Here are some points, each followed by its number:
46 28 8 26 12 47 8 23 6 12 -17 15 9 -22 -17 -1 -45 -7 23 -11 12 36 28 26 7 26 -19 -8 -15 23 -24 -14 0
61 -3 7 -48 -15 13 -26 -22 -19 12 -35 -16 37 7 34 -9 -45 -8 -51 44 -44 31 28 -5 -51 -32 -15 -28 22 -19 -34 3 1
49 -49 -16 -48 17 13 65 1 -13 -7 36 -52 30 -16 -23 37 -30 -17 -13 -34 -30 29 -46 48 25 -10 14 -46 -1 44 0 -2 2
-26 37 3 -48 -3 20 -52 -6 22 29 -43 45 -47 9 9 -66 12 -13 23 44 48 -21 -8 -27 -37 -10 -19 19 -26 -3 -37 -44 3
70 -20 18 -48 12 -10 29 -38 -26 -29 -23 -24 78 30 32 21 -7 -21 23 -11 48 30 47 51 -13 44 9 -24 17 -20 -37 34 4
-21 15 -69 44 -33 34 15 -14 32 29 29 -52 -19 -29 -13 -40 49 30 6 -34 29 27 -46 -6 25 9 -27 -30 19 16 12 -26 5
55 32 -31 44 -25 13 35 3 -26 -7 16 42 17 -34 0 9 -45 24 42 -48 12 46 28 -23 -51 -46 13 3 32 -16 -25 -18 6
11 9 -26 -34 -26 8 -4 14 18 -43 -4 -3 -5 -36 -7 -23 -30 -57 23 -34 12 10 -8 -35 -51 9 -35 11 -4 0 -9 -34 7
-4 15 25 -48 5 -38 -11 -41 5 47 3 -6 27 27 26 -12 12 -16 42 44 -7 4 28 12 44 9 7 -33 5 -14 -4 0 8
32 8 -51 26 12 -4 36 -15 -3 47 20 -60 26 -30 22 -3 49 -32 -36 8 -7 6 -32 -6 -37 -46 -27 18 70 23 -28 -24 9
-12 20 44 44 -56 23 -4 57 -23 47 22 -46 -56 -47 -46 49 -45 -22 -13 -48 12 -45 28 -3 -37 26 -20 8 8 11 38 -55 10
10 -5 -53 -11 -11 7 22 -16 31 47 20 -8 20 -23 -10 -16 -30 2 6 44 -30 27 47 17 44 -46 -18 -12 -9 28 -31 -5 11
-22 5 -15 8 2 -13 11 -31 16 -43 0 9 18 27 28 -22 -7 -28 6 25 12 -12 10 -4 7 -32 3 11 -4 -30 -23 -12 12
-28 1 -44 8 12 7 29 -4 17 47 13 -4 8 1 2 -8 -7 14 -51 25 12 -7 -32 13 7 -10 -15 -1 -10 22 -22 -7 13
19 -65 56 44 107 52 68 77 -123 47 104 -20 71 -30 -105 97 12 36 42 8 -30 7 28 62 -37 -32 63 -70 47 27 115 55 14
26 -98 -46 -48 -32 -9 26 -51 25 12 3 -15 49 67 17 64 12 18 42 -48 48 32 10 39 7 -32 58 -9 2 -36 -7 92 15
-3 44 -23 44 -10 -23 42 -32 23 12 26 -40 19 -9 26 5 30 15 42 -48 -44 -2 -46 1 25 -10 0 10 38 -4 -5 3 16
20 -2 -38 26 7 64 30 8 28 -29 77 -21 17 -29 -40 -24 -7 54 -36 44 29 34 -8 13 -37 9 -20 -45 14 -5 26 -19 17
-22 1 -3 8 -5 -14 17 -34 8 -29 -2 12 40 31 14 -15 -30 9 6 8 -7 -10 -46 41 -13 -10 5 -40 -42 10 -33 31 18
-28 -11 16 -48 7 -12 -6 15 15 -43 23 -1 -17 -4 -34 8 -30 18 23 25 -7 -3 10 25 44 26 -4 -1 -13 33 12 28 19
-31 -66 30 44 -37 -13 25 -37 -16 29 -27 15 22 80 26 59 12 18 23 44 -7 22 28 36 7 -32 104 45 19 -73 -16 69 20
-24 48 -4 -34 25 25 2 17 -26 47 -16 36 -32 0 0 -9 -45 31 -51 -48 48 11 47 24 25 -10 10 15 18 22 -7 -5 21
35 0 16 44 2 4 11 -12 0 -7 -31 -5 20 3 9 -7 49 -30 23 -11 48 10 10 9 44 9 -6 -15 -29 -11 -36 4 22
-30 9 27 -11 -12 -32 -33 -38 8 29 -10 -3 33 38 25 -23 12 -23 -51 -11 29 -12 10 11 -37 -46 4 -45 -24 -7 -23 7 23
-30 12 -8 44 -42 -14 0 -18 17 -43 5 45 1 15 3 6 49 -5 6 -48 48 7 47 -15 7 9 -1 -10 -25 -47 3 -9 24
-31 7 -31 -48 -14 -8 30 -21 41 -7 1 5 16 -5 -3 4 12 30 -36 -48 48 15 28 20 -51 -32 0 -26 -20 8 -9 7 25
45 14 16 26 57 -38 -1 -25 26 12 10 16 -51 8 4 -4 49 -8 42 -48 -30 15 -8 -32 -13 -10 -11 21 1 -28 16 -20 26
-26 -26 19 44 -16 -14 -56 30 29 -43 -32 21 -57 -18 -43 -15 12 16 42 25 -7 -7 47 -10 -13 44 -22 -12 -80 7 15 -4 27
-25 44 -25 -34 -38 -7 57 -37 -5 -29 33 9 -15 28 25 13 -7 41 6 25 -44 -15 -32 -19 7 9 15 27 53 -65 -8 -38 28
-2 6 -45 8 -37 15 -24 -13 23 47 1 -27 25 -22 -2 -36 -7 -33 -36 44 12 8 -8 -20 -13 26 -44 -23 -2 15 -17 -42 29
26 -11 -19 -34 1 19 27 -38 18 12 -9 21 30 36 34 -18 -30 3 23 25 12 34 -46 11 25 9 3 -10 -2 -4 -42 -1 30
-19 0 5 8 22 -48 47 -39 23 29 7 3 18 17 12 30 -45 18 -36 -48 -30 4 28 26 7 44 20 15 11 -26 -4 26 31
-22 -59 29 -11 33 -69 -36 31 -6 -43 -39 -38 -8 0 -8 -32 -7 2 -13 8 -30 16 -32 -6 -37 -10 -1 -39 -16 -2 12 27 32
33 -11 5 -11 -38 -7 -26 -12 -2 47 -28 -26 34 3 8 -25 -7 -59 -51 -48 -44 12 -8 3 7 44 -18 -25 -7 -16 -21 -1 33
36 -24 -26 -48 -8 14 17 -17 29 29 22 -18 47 -4 -5 8 -45 4 23 8 -30 42 -46 31 7 9 -10 -13 -17 12 -14 -24 34
62 19 28 26 -15 12 -25 51 25 29 -18 -13 -19 -76 -27 0 -45 -55 6 -34 12 -2 47 -11 -37 -32 -55 21 -33 30 -1 -32 35
-35 -56 10 44 22 -19 12 9 10 12 -39 -21 -21 -3 -20 -6 -7 68 42 44 48 -5 -46 -7 -37 -32 9 -43 -23 33 -4 42 36
68 -2 24 -11 -8 -19 -11 34 -7 29 -21 -51 9 -60 -7 1 -45 -74 23 8 12 4 10 9 -13 -46 -37 13 22 13 -9 -21 37
30 39 7 26 -8 51 -5 18 -38 -43 -24 6 -2 -7 17 -16 -30 -25 23 -11 -7 10 -8 -32 -51 -32 -16 5 16 -3 -17 -54 38
-33 36 26 44 45 -19 -4 20 9 29 38 24 14 16 -14 20 30 13 23 8 48 7 -46 31 -13 44 24 -1 -6 17 32 34 39
27 -15 27 26 15 68 75 8 -40 29 66 -50 -5 -23 -75 25 30 30 -36 25 12 0 28 84 25 -10 20 -99 11 15 23 -4 40
-13 -1 -15 -48 -36 -19 41 -27 -10 -43 30 6 -36 69 23 63 -45 5 23 8 -7 -16 -46 3 25 44 67 59 58 -93 16 3 41
-12 -28 -38 26 -53 -23 41 -19 8 -43 40 21 18 17 6 58 12 25 6 25 -44 21 -32 12 -51 -46 46 9 4 -41 14 45 42
5 -17 -1 26 58 -42 -22 50 11 12 -37 13 -58 -11 -20 16 12 71 -13 -11 48 17 28 -3 7 44 3 -10 -43 19 35 51 43
8 24 -14 -34 -29 3 9 -5 -16 47 -11 13 -1 -8 9 -30 -45 -44 42 25 -44 16 47 -30 44 -32 -5 11 10 -24 -27 -23 44
-29 9 -31 44 2 -2 -9 -12 19 -29 4 -3 6 -9 2 -29 49 -5 -51 8 29 -23 -46 2 -37 -32 -24 -6 -2 19 -27 -9 45
-13 -2 92 -48 27 -9 33 -27 -35 29 -96 96 2 66 54 34 49 -11 -51 -11 48 -37 -46 33 -51 44 72 -24 -37 -61 -30 54 46
-29 23 -19 -11 -11 -8 -32 -22 32 12 1 11 16 6 1 -35 49 -11 -13 -34 -44 -5 -46 4 -51 9 -25 -20 -20 9 -23 -6 47
-15 -17 -9 -11 -15 -17 -23 16 -10 -29 -12 -31 -24 -12 -3 -24 12 -62 -51 -11 48 -29 -8 -28 -13 -32 -36 23 -3 2 -13 -35 48
-35 25 -34 -34 1 11 -15 -5 17 -43 -5 17 -1 6 7 -25 -45 -2 -13 44 -30 -15 -32 2 7 -10 -19 12 -14 0 -25 -9 49
-27 57 -63 8 -60 4 26 -35 48 12 33 -50 14 8 26 -19 -45 38 -13 25 -30 -3 -46 -9 -13 9 -16 -5 28 -13 -11 -21 50
-29 6 -13 8 -24 4 -25 -22 23 -43 -10 15 9 20 13 -33 -45 -27 23 -48 48 -8 -32 -21 44 -10 -10 -21 -45 -16 -26 -31 51
10 -16 20 44 24 -66 -37 6 28 -7 25 -41 -7 -9 -16 -35 30 -8 -36 8 -30 4 10 12 -51 26 -26 -19 21 22 -11 11 52
59 -32 42 -11 -33 55 -61 -36 -20 -7 -67 67 -6 63 107 69 12 -20 23 8 12 20 -46 -48 44 26 19 -70 -32 -38 -21 71 53
-30 29 -44 26 3 21 12 -19 18 29 11 -29 -6 8 13 -28 12 17 -36 8 48 -11 10 -9 -13 44 -18 3 16 11 -20 -20 54
-9 -75 15 26 -13 89 23 107 -24 29 24 24 -52 -77 -35 -3 -30 -43 -51 25 -44 -127 10 -127 -13 -32 -21 80 11 25 79 -115 55
59 23 30 -34 78 -24 2 -24 -2 29 44 21 -59 14 0 -19 49 -2 23 44 -44 6 47 -59 -51 -32 2 88 25 -26 8 -45 56
-35 -1 -21 -34 -69 -11 84 -8 -70 12 45 -25 -36 65 24 91 -45 23 -36 25 29 -27 -46 -10 44 44 113 81 91 -105 28 8 57
-48 -82 -8 -48 -37 -59 44 3 50 12 20 -14 30 -3 7 -17 -45 109 6 -34 29 18 -32 53 -13 26 5 -111 -6 55 -1 36 58
-26 -2 -35 -34 -3 -9 25 -37 18 29 -1 -8 28 26 29 -10 -45 1 -13 -48 12 8 28 2 -51 44 8 -3 5 -11 -27 -3 59
-17 -2 -4 44 -31 -8 -45 7 3 47 -11 -22 -2 -17 -13 -35 -7 -58 -13 -34 12 -11 28 -7 25 44 -30 -4 -13 15 -14 -10 60
-30 15 -24 44 28 7 -8 4 6 -7 -1 -6 5 2 3 -8 -7 16 6 -11 12 -24 -46 21 7 -46 -11 17 22 19 -6 -12 61
-27 38 -17 44 -26 12 -41 -11 15 -43 -16 27 4 14 17 -52 12 -20 -36 -11 12 -29 -46 -14 -13 -10 -23 21 -18 -3 -27 -27 62
-28 33 -29 44 -41 -7 27 -31 22 -7 14 32 -1 24 31 8 -30 9 -36 -11 -7 -2 -8 -21 -37 9 18 32 19 -57 -22 6 63
-6 29 -8 -48 -14 -45 43 -18 -5 12 47 -63 19 -6 4 20 49 4 -51 -11 29 3 -8 5 -37 26 13 -1 37 14 11 5 64
-39 24 -70 44 -51 17 32 -9 61 29 26 -43 -14 -16 -24 -19 -30 53 23 -11 12 17 -32 26 44 44 -12 -20 -31 21 5 -8 65
64 46 -22 8 101 -60 -45 -50 3 47 112 19 -118 61 -3 24 30 12 42 44 29 124 -32 -79 -51 -46 127 90 39 -110 50 -8 66
-55 -21 -13 -48 47 27 41 2 11 -29 38 27 16 5 -18 27 30 63 42 8 -30 19 -32 25 44 -32 11 -9 -22 26 15 -4 67
0 -8 -24 26 -2 -38 7 11 18 47 -10 -27 15 -28 -9 18 -7 -8 -51 -11 -7 21 -46 29 -13 9 -10 0 -12 4 -3 17 68
-24 -39 -6 8 0 -37 12 -5 -2 -29 -22 -38 15 -18 7 -18 -45 -1 -51 -34 -30 -11 47 3 7 -46 4 -21 1 17 -26 22 69
22 -73 -11 8 -57 7 -1 -11 -52 47 -12 6 -26 65 73 84 30 -19 23 44 -7 13 -8 3 44 44 77 -7 41 -48 12 62 70
10 -24 7 -48 30 5 -9 55 -66 -7 -26 47 -84 -22 -9 -10 -45 4 -36 8 -30 -113 47 -94 44 -46 -24 55 15 17 38 25 71
-31 -3 -23 -11 -18 -15 0 -15 14 -43 14 -10 22 -5 -9 -17 -45 -18 -13 44 -7 16 47 9 44 44 -13 -23 -1 15 -2 0 72
-3 -9 39 26 36 41 -45 66 -88 -7 -10 9 12 -33 -50 50 12 25 42 -48 29 -53 28 -8 25 44 20 -6 6 44 77 20 73
-15 -80 16 8 32 53 27 81 -57 -43 -13 -16 -28 -77 -59 67 30 52 6 -48 48 -96 47 -52 44 9 -11 36 15 73 92 16 74
3 19 0 -48 32 -31 17 -14 21 -29 20 -25 -7 1 1 12 49 15 -13 8 -44 -8 -8 -5 44 44 -3 21 12 10 1 -15 75
-20 27 -9 44 15 5 -14 -8 6 -43 -13 21 -15 11 16 -32 -30 -30 -13 44 48 -17 47 -1 -37 44 -3 16 4 4 -34 -9 76
-7 -46 13 -34 50 -115 -3 48 -21 -43 -2 -95 20 -3 27 46 12 43 6 25 -7 31 -46 6 25 44 22 20 67 15 68 47 77
46 17 17 44 -24 35 -44 -19 35 -7 -46 41 2 7 32 -25 -45 -7 -51 44 48 36 47 -6 -13 26 -36 -9 -60 -9 -41 -11 78
-5 -14 29 8 -4 -25 -49 16 23 29 -12 3 -31 -24 -33 -25 49 1 42 -34 12 0 -32 -17 7 -32 -20 -35 -49 21 -2 7 79
Which two points above are nearest to each new point by angle, seen from the average point of the numbered points? Their numbers follow each, nearest first.
-21 -23 46 44 17 -10 25 -51 -33 47 -58 22 58 93 59 20 -45 -6 23 44 -30 -8 47 34 -13 44 66 -8 7 -66 -42 45 20 46
-22 30 -16 44 -44 27 34 -19 -21 29 -13 60 -3 15 38 4 -7 7 -51 -34 12 -10 -32 -56 -13 44 3 17 38 -48 -27 -39 63 28
56 5 6 -11 79 -23 -49 0 -34 -43 25 -2 -80 15 -6 -49 30 -22 -36 44 -44 -32 -46 -106 -13 9 -6 113 16 -40 10 -73 56 26
-16 7 70 -34 50 -24 -12 -16 -52 -43 -54 31 6 48 57 -13 12 -29 42 8 -44 -23 -8 -9 -13 -46 57 -32 -32 -30 -19 8 46 53
16 13 -19 8 4 20 19 -3 -27 29 15 -64 28 -9 21 -13 30 -25 23 25 -7 -15 -46 -17 25 -46 -16 31 47 0 -11 -49 9 16
-51 31 19 -34 63 -2 9 49 53 47 68 78 -5 3 -46 55 12 19 23 25 29 33 -46 22 -37 -10 53 14 -25 30 65 50 39 67
-10 -25 -27 8 -14 -13 14 5 31 47 -5 -20 7 -22 -14 -14 -30 30 -51 8 48 -2 10 18 7 -32 -22 -13 -6 33 -20 14 13 11
22 3 13 44 2 45 66 -14 -11 -43 41 -30 35 6 -14 23 30 -1 -36 -34 -44 15 28 61 25 -10 3 -42 17 8 -6 -22 40 2
-57 -22 50 26 19 24 -39 58 -55 -43 48 70 26 0 -56 52 -30 29 -51 -48 -44 11 -46 11 44 44 34 -3 -25 39 87 31 73 14
-14 6 -21 -34 19 10 32 -4 2 12 25 8 28 3 5 17 -7 31 42 8 -7 10 -8 29 -51 -10 1 2 0 17 -4 -4 67 34
0 40 -57 -11 -74 -10 22 -34 33 -43 27 -47 22 8 26 17 -45 32 23 8 -7 11 47 2 -37 9 1 -5 8 -26 -2 4 50 28
21 4 5 26 -23 63 42 -7 10 12 46 -26 15 -6 -32 -9 -7 7 23 8 -44 28 28 46 7 9 -8 -53 6 6 -4 -42 40 17
6 68 -8 26 -56 -23 6 -24 29 47 39 -37 -36 2 4 -1 -45 17 23 -11 -7 -6 10 -17 7 -32 -4 -8 18 -32 23 -26 50 16
50 30 37 -48 120 -90 -13 -34 8 47 70 12 -70 22 -2 27 -30 -5 -36 -48 -44 76 10 -68 44 44 66 45 27 -87 54 -28 66 26
75 41 15 -11 -12 24 -3 11 -38 -43 -7 -9 18 -44 4 -17 -7 -24 42 25 -7 46 -8 -13 -37 -32 -16 15 50 5 -26 -36 38 37
27 17 -14 44 -19 35 23 -25 15 -7 -27 52 29 17 28 13 -7 25 -51 -11 29 23 47 -14 7 26 13 -12 -34 -28 -30 9 78 24
-1 52 8 8 64 -78 -21 86 -16 29 -14 0 -57 -9 -3 70 -30 67 -36 -11 48 54 -8 -4 -37 -46 34 17 -24 9 94 67 43 77
-41 0 -4 -34 6 -15 -29 13 12 29 22 3 5 -2 -28 -5 -30 -2 42 25 -7 -13 -32 25 25 9 -10 -19 -6 26 17 15 19 67
-20 1 -40 8 -18 -7 6 -2 38 29 10 -8 16 -21 -16 -6 -7 8 -51 8 48 7 10 24 -51 -46 -19 -17 -34 17 -9 -5 25 13
64 60 9 8 37 50 -73 33 -15 -43 -14 -25 10 -63 0 -35 -7 -27 42 -11 29 28 10 -41 44 9 -39 36 57 9 -16 -72 38 0
26 17 -51 44 -71 8 34 -18 -11 47 43 11 9 -5 13 24 -30 43 23 8 29 42 47 -9 -13 -32 14 7 41 -32 -8 -13 6 63
-25 24 -35 26 -5 11 24 -13 29 12 3 32 8 -13 0 -9 -7 26 42 25 -30 10 -46 3 -13 26 -10 -8 -30 15 -24 -11 65 50
59 -19 65 44 5 60 -47 -51 -32 47 -60 65 32 57 123 59 -30 32 -13 -48 -44 15 28 -30 44 26 17 -30 31 -42 -36 52 53 70
19 12 27 -11 35 -8 -8 3 11 47 14 11 -24 0 -6 3 -45 18 -51 25 29 -24 -46 -4 25 -10 -7 17 -15 22 -6 0 13 21
-4 28 -1 26 8 -11 -49 -10 16 12 2 26 -17 7 3 -50 -30 -28 -36 8 -30 -23 -46 -7 25 -10 -22 13 -18 4 -14 -11 62 49
4 73 -32 8 25 13 36 -14 -35 -7 82 -34 -31 -31 -38 -25 30 79 42 44 48 -10 -32 9 7 -46 -13 -26 40 -25 42 -3 17 5
2 7 -33 26 18 -13 33 -22 6 -7 -10 -38 30 2 33 -9 -7 -23 23 -34 -30 -15 -32 14 -13 26 -8 18 30 5 -45 13 16 9
-8 -116 0 44 127 27 21 127 -106 12 113 41 112 -76 -110 94 49 0 -13 8 -30 28 10 -8 25 44 96 3 43 57 127 79 14 73
-36 -48 37 -11 36 -83 -65 83 39 -29 -4 -37 -19 -17 -26 -14 49 43 -51 -11 -7 61 -32 12 -51 9 1 -13 -25 4 72 36 32 52
-33 -52 35 44 -34 -33 30 -39 24 -29 -5 5 29 109 7 78 49 17 -51 44 -44 43 10 52 44 9 127 79 35 -109 8 118 20 70
15 34 40 8 38 -58 26 -39 33 -43 12 -3 18 25 32 0 -45 18 42 8 48 29 28 36 25 -10 12 -26 26 -2 -12 28 4 8
-16 -47 8 26 6 -35 3 57 -2 -7 -31 -20 -44 -31 -40 32 30 79 -36 8 29 11 -32 3 25 9 15 -20 -53 40 50 41 43 36
-18 16 -24 -48 -9 -11 -17 0 11 29 -10 -1 -11 -5 7 -37 -45 -24 -13 -11 12 -34 28 -25 44 -10 -25 27 -3 -1 -18 -27 44 71
-16 -52 11 8 6 -27 -8 21 -2 29 -30 -22 -17 -15 -10 -10 -30 30 -36 -11 29 -16 -46 -16 25 -32 0 -10 -23 27 5 27 36 32
-20 27 -2 -34 18 -22 -20 3 10 -7 25 4 3 4 -10 0 49 -5 23 8 -44 -4 -32 20 -37 9 -5 -3 -5 8 12 4 47 75
-17 35 33 -11 5 -19 -35 -22 18 47 -15 24 -9 30 13 -20 30 -22 -13 -34 -30 -11 28 14 44 -46 6 -12 -42 6 -19 28 23 79
32 18 1 26 -55 28 -47 -20 9 47 -34 37 14 12 33 -27 -7 -30 -13 -34 12 27 28 -32 7 -32 -24 -15 -22 -26 -31 -9 78 33
8 -5 -17 -11 -27 25 -17 -25 33 47 -12 18 19 14 26 -36 -30 -17 -51 -34 -30 23 47 -5 7 44 -27 5 -14 -4 -34 -19 33 59
-21 -9 10 -48 -9 6 -7 4 -19 12 -27 -2 -16 -9 4 -13 -45 -29 -13 44 -30 -26 -46 -8 25 44 -20 13 -12 7 -19 -9 49 71
52 -6 21 44 -7 34 -33 -47 25 29 -55 53 28 49 70 9 -45 4 23 8 -7 15 -32 2 7 -46 -15 -27 -20 -25 -43 48 53 30
1 -26 -32 26 63 -65 -22 64 -10 12 -30 -1 -38 -44 6 -16 -45 50 6 -11 -30 8 10 -25 7 26 0 19 27 53 12 48 43 77
57 -9 51 44 -5 33 -38 -34 -25 -29 -62 48 7 62 98 18 49 -10 6 -11 48 12 -46 9 7 -46 4 -8 2 -41 -30 48 53 46
-35 17 5 -11 -35 5 41 -26 -33 -43 12 48 -6 40 43 22 49 3 42 25 -44 -42 -8 -57 -37 -32 35 36 38 -82 -14 -32 28 41
-25 36 -28 44 -4 -2 17 7 15 -7 26 -48 -31 -34 -32 -10 30 33 6 -11 29 1 -32 4 7 26 -10 -30 12 26 14 2 5 65
-9 4 -5 -34 -1 20 14 21 -37 12 33 -58 6 -10 -21 14 12 -2 -36 44 -7 -10 -8 -11 -13 26 -5 -11 46 5 22 -29 64 40
-34 4 -22 44 -9 -8 -16 11 14 -43 16 4 2 -17 -24 -5 -45 -7 42 -48 -44 7 -8 18 -13 26 -18 -15 -35 20 10 -9 27 65
64 -1 58 -48 100 -50 -34 -25 -45 12 74 38 -53 52 -12 12 -7 -42 -13 -11 48 43 10 -66 25 -32 58 108 46 -103 52 -23 66 56
19 -1 16 44 -10 -30 52 -43 -21 47 49 -30 -31 84 31 85 -7 -4 -51 -11 48 -11 10 23 -13 -10 94 71 82 -106 30 18 57 41
-16 -47 22 8 10 -5 -5 18 -21 -43 -29 -2 -54 -13 -20 5 -7 29 -13 -48 48 -26 28 -9 -37 -46 -3 19 -21 22 13 13 74 71
30 2 0 26 5 -22 7 1 -28 -29 -18 -73 30 -18 37 -11 49 -60 23 -34 -7 -19 -8 -8 -37 -46 -20 35 68 4 -19 -4 9 37
46 20 31 8 -11 69 45 7 -34 -43 53 -48 11 -30 -46 -1 -7 -12 -13 25 12 21 -8 49 25 9 1 -62 22 21 -3 -25 40 17
85 -27 37 8 18 -25 4 8 -58 -29 -55 -68 29 -8 38 51 -7 -61 23 44 48 2 -8 49 7 44 55 29 71 -10 -17 16 4 77
6 -26 16 -48 45 -13 31 32 -48 -29 -23 -8 -48 -15 -1 42 -30 57 -36 44 -7 -32 -8 -23 -13 -46 16 44 0 12 36 4 71 74
4 33 45 -11 -23 84 -18 53 -45 12 4 4 -62 -32 -39 0 -30 -19 -13 25 29 -114 -32 -92 7 44 -26 19 31 21 37 -42 55 71
-15 19 35 8 48 -19 -23 -3 -33 -43 -27 12 -19 25 29 -14 -7 -47 23 25 29 -37 10 -5 25 26 19 20 -9 -20 -30 15 76 12
-34 -63 -14 -11 -31 -25 18 8 16 29 -5 -54 12 -27 -22 -14 12 55 -36 8 29 -3 -46 17 44 44 -18 -36 35 50 3 29 58 65
47 15 40 26 26 -12 -74 4 25 12 13 10 -59 -1 -25 -51 12 -22 -13 -11 29 -14 -46 -45 25 -46 -38 3 -36 -4 9 -41 79 26
-25 -9 -11 44 18 -1 5 8 2 -7 2 -5 -1 -3 -3 10 12 4 42 44 12 -17 28 32 7 -46 -1 23 4 24 3 -2 61 36
-10 -8 -26 -48 -21 23 -36 18 -7 -29 -9 -25 -31 -17 -14 -39 12 -33 23 8 48 -35 -8 -50 25 -32 -38 18 16 11 8 -62 48 7
-37 13 -15 26 32 0 0 0 -11 -29 23 -14 9 14 7 -3 -7 17 -13 -34 29 -12 28 10 44 -10 -8 6 10 7 2 -14 61 21
4 7 25 -11 51 7 25 26 -58 -43 -19 2 -15 13 34 24 12 0 42 25 -7 -48 10 -22 25 -32 15 50 56 -2 40 9 71 74
-18 -10 -20 -11 -37 -12 3 -25 27 -29 -12 9 12 18 -8 -17 49 -8 6 -34 29 17 -32 2 -13 -10 6 -3 -23 -37 -17 6 24 47
-27 -60 16 -34 3 -31 -19 24 -1 -7 -38 -18 -31 -11 -22 -20 30 30 6 44 -30 -6 -8 -13 -13 -10 1 -24 -17 22 11 31 32 36
4 -52 23 -48 12 1 -4 39 -52 12 -22 4 -51 2 -11 15 -30 17 42 -11 -7 -53 -32 -50 -37 -10 2 29 7 4 41 -5 71 55
-24 -33 17 8 -25 -17 -12 4 -17 12 -22 -46 -9 -11 -14 -8 12 -13 6 -11 -7 -21 -46 3 44 44 -11 -16 -7 16 2 4 60 79
-18 35 4 26 -10 -27 -32 -28 25 47 19 3 12 14 8 -32 -30 -12 -36 -11 29 -4 47 22 -51 -32 -4 -6 -20 14 -23 22 23 78
-27 68 35 26 12 66 -33 49 -85 -43 -26 53 -9 26 -20 29 -30 77 42 44 -44 -28 28 11 25 -10 30 31 15 38 64 -1 73 71
64 54 40 8 86 -35 33 -16 -3 -7 56 4 -56 19 10 10 -7 11 -13 8 48 6 47 -31 25 44 5 55 10 -10 12 -41 56 66
-37 -12 -14 44 40 -5 36 16 -15 -43 28 3 11 7 -7 34 -45 30 -13 25 29 4 47 31 -37 -46 8 2 17 30 8 14 14 69
24 10 -45 -11 -24 -12 33 0 -13 -43 28 -27 12 -18 -1 -7 12 -31 -13 -11 -44 11 -32 -13 -13 -46 -9 30 57 -2 -14 -11 9 16
-18 -60 4 8 -11 -2 6 59 -64 -7 -39 3 -78 -21 -27 28 12 45 -36 -48 -7 -46 10 -41 -37 44 -2 29 -17 22 55 1 74 73
33 -18 -23 44 3 22 2 -15 27 29 14 0 23 -9 4 -4 -30 17 23 25 -7 37 28 28 7 -32 -32 -12 -30 25 -24 -12 11 0
-48 -63 83 -48 -49 -37 44 -44 25 47 6 -9 20 76 -20 84 49 38 42 -11 -44 23 47 30 44 44 127 50 5 -81 30 86 20 70
57 63 23 -48 47 64 -27 29 -9 47 -7 18 -9 -72 -21 -19 -30 4 -36 25 29 24 -32 -34 25 44 -45 11 9 26 7 -68 0 35
-26 -25 16 -48 0 61 22 86 -10 -29 18 -19 -66 -66 -86 49 -7 62 23 -48 -7 -69 -46 -56 25 26 -14 10 -24 46 68 -28 74 73
-17 11 -2 -11 21 10 -7 23 -4 -43 -14 32 -29 -3 -8 0 49 5 42 44 48 -21 -8 -14 -13 -10 2 20 -21 3 15 -40 3 27
-1 11 27 -11 3 -20 -41 9 10 47 -13 3 -30 -2 -17 -12 12 -1 -51 44 12 -28 28 -6 -13 -10 -10 0 -31 9 -1 -7 3 23
-19 -17 -4 8 -8 -15 -2 -34 5 47 -6 -6 41 37 22 -2 30 -16 -51 8 12 8 47 13 25 -32 18 -18 0 -23 -17 -1 23 8
28 -9 10 8 -49 20 -41 -27 -5 -29 -47 27 17 36 57 1 49 -30 -13 -11 12 7 28 -26 -37 -10 -10 -20 -8 -36 -24 10 53 24
-9 20 -4 -34 -46 32 -1 4 7 -29 -27 70 -6 -3 -9 -21 12 -10 23 -48 -7 28 -32 -39 25 9 -11 -1 -44 -33 -16 -22 51 7
34 24 16 44 -31 38 -39 -22 18 47 -35 27 13 13 50 -25 -7 -33 23 8 48 13 28 -28 -37 9 -33 8 -30 -12 -42 -20 78 3
-15 25 -17 8 -16 57 -3 21 -11 47 31 -33 -10 -14 -23 -14 49 23 23 25 -30 -33 28 -52 7 -10 -29 30 49 8 21 -59 55 56
-2 -18 -15 -34 26 -18 -10 13 2 -43 -8 -8 -32 -12 3 -17 -30 -12 -13 25 -7 -31 -46 -24 25 44 -20 28 -4 6 -6 -22 49 75
-18 -41 64 8 -18 -34 -10 -24 -44 -7 -104 42 25 65 52 10 49 -66 23 8 12 -51 47 39 7 44 40 -42 -5 -63 -41 27 46 53
-15 -4 19 8 0 40 3 22 -38 -7 26 -9 26 15 -32 28 -30 24 42 8 -44 16 10 26 25 -46 13 -23 10 27 12 18 14 67
-30 2 -40 -34 -35 36 -9 -14 43 29 -10 27 10 2 9 -43 12 -16 -51 25 12 7 28 -21 44 44 -24 -9 -18 -4 -19 -23 29 54
52 -35 83 -11 -10 65 -85 -39 0 12 -58 68 7 67 119 26 -45 -27 -13 8 48 18 -8 -34 7 44 8 -20 -10 -47 -25 63 53 78
-41 36 6 -34 3 -13 -37 -2 63 -29 21 28 3 12 -18 -19 -7 -11 42 44 12 8 -8 34 7 26 -1 -10 -45 26 8 57 19 49
-22 -25 -49 -34 -50 -48 37 -25 23 -29 54 -29 12 15 17 77 12 41 42 -34 48 15 10 34 25 44 33 -21 30 -29 42 49 15 41
-37 9 -3 8 -13 -14 -38 4 32 -7 3 22 4 -4 -25 -15 -7 3 23 25 -44 -6 47 33 25 26 -16 -31 -49 8 4 16 27 72
19 14 7 -48 24 -34 -48 22 19 -7 8 -7 -49 -29 -32 -8 12 -1 42 -48 -7 5 -32 -31 7 -32 -28 15 -47 14 26 -44 79 26
-20 0 2 -34 9 -27 -27 -9 28 -7 -7 10 -13 -1 -8 -18 12 -16 42 -34 -30 -8 -32 9 7 -46 -15 -27 -43 22 -23 13 79 47
32 -28 -29 -11 -43 28 -24 -16 -13 47 -53 40 -18 28 62 15 49 3 -36 -48 -7 17 -32 -13 -13 44 -4 -29 21 -28 -29 29 53 70
-25 15 -24 8 -24 -6 -30 -1 24 12 7 0 11 -15 -14 -27 -30 -14 23 -48 -44 4 -32 18 -37 9 -19 -23 -32 10 -14 -5 47 7
-31 -14 -7 -48 -15 16 -10 21 17 47 4 17 -25 -37 -37 -6 49 4 -36 44 48 1 10 5 -37 -46 -23 -9 -44 27 7 -27 3 25
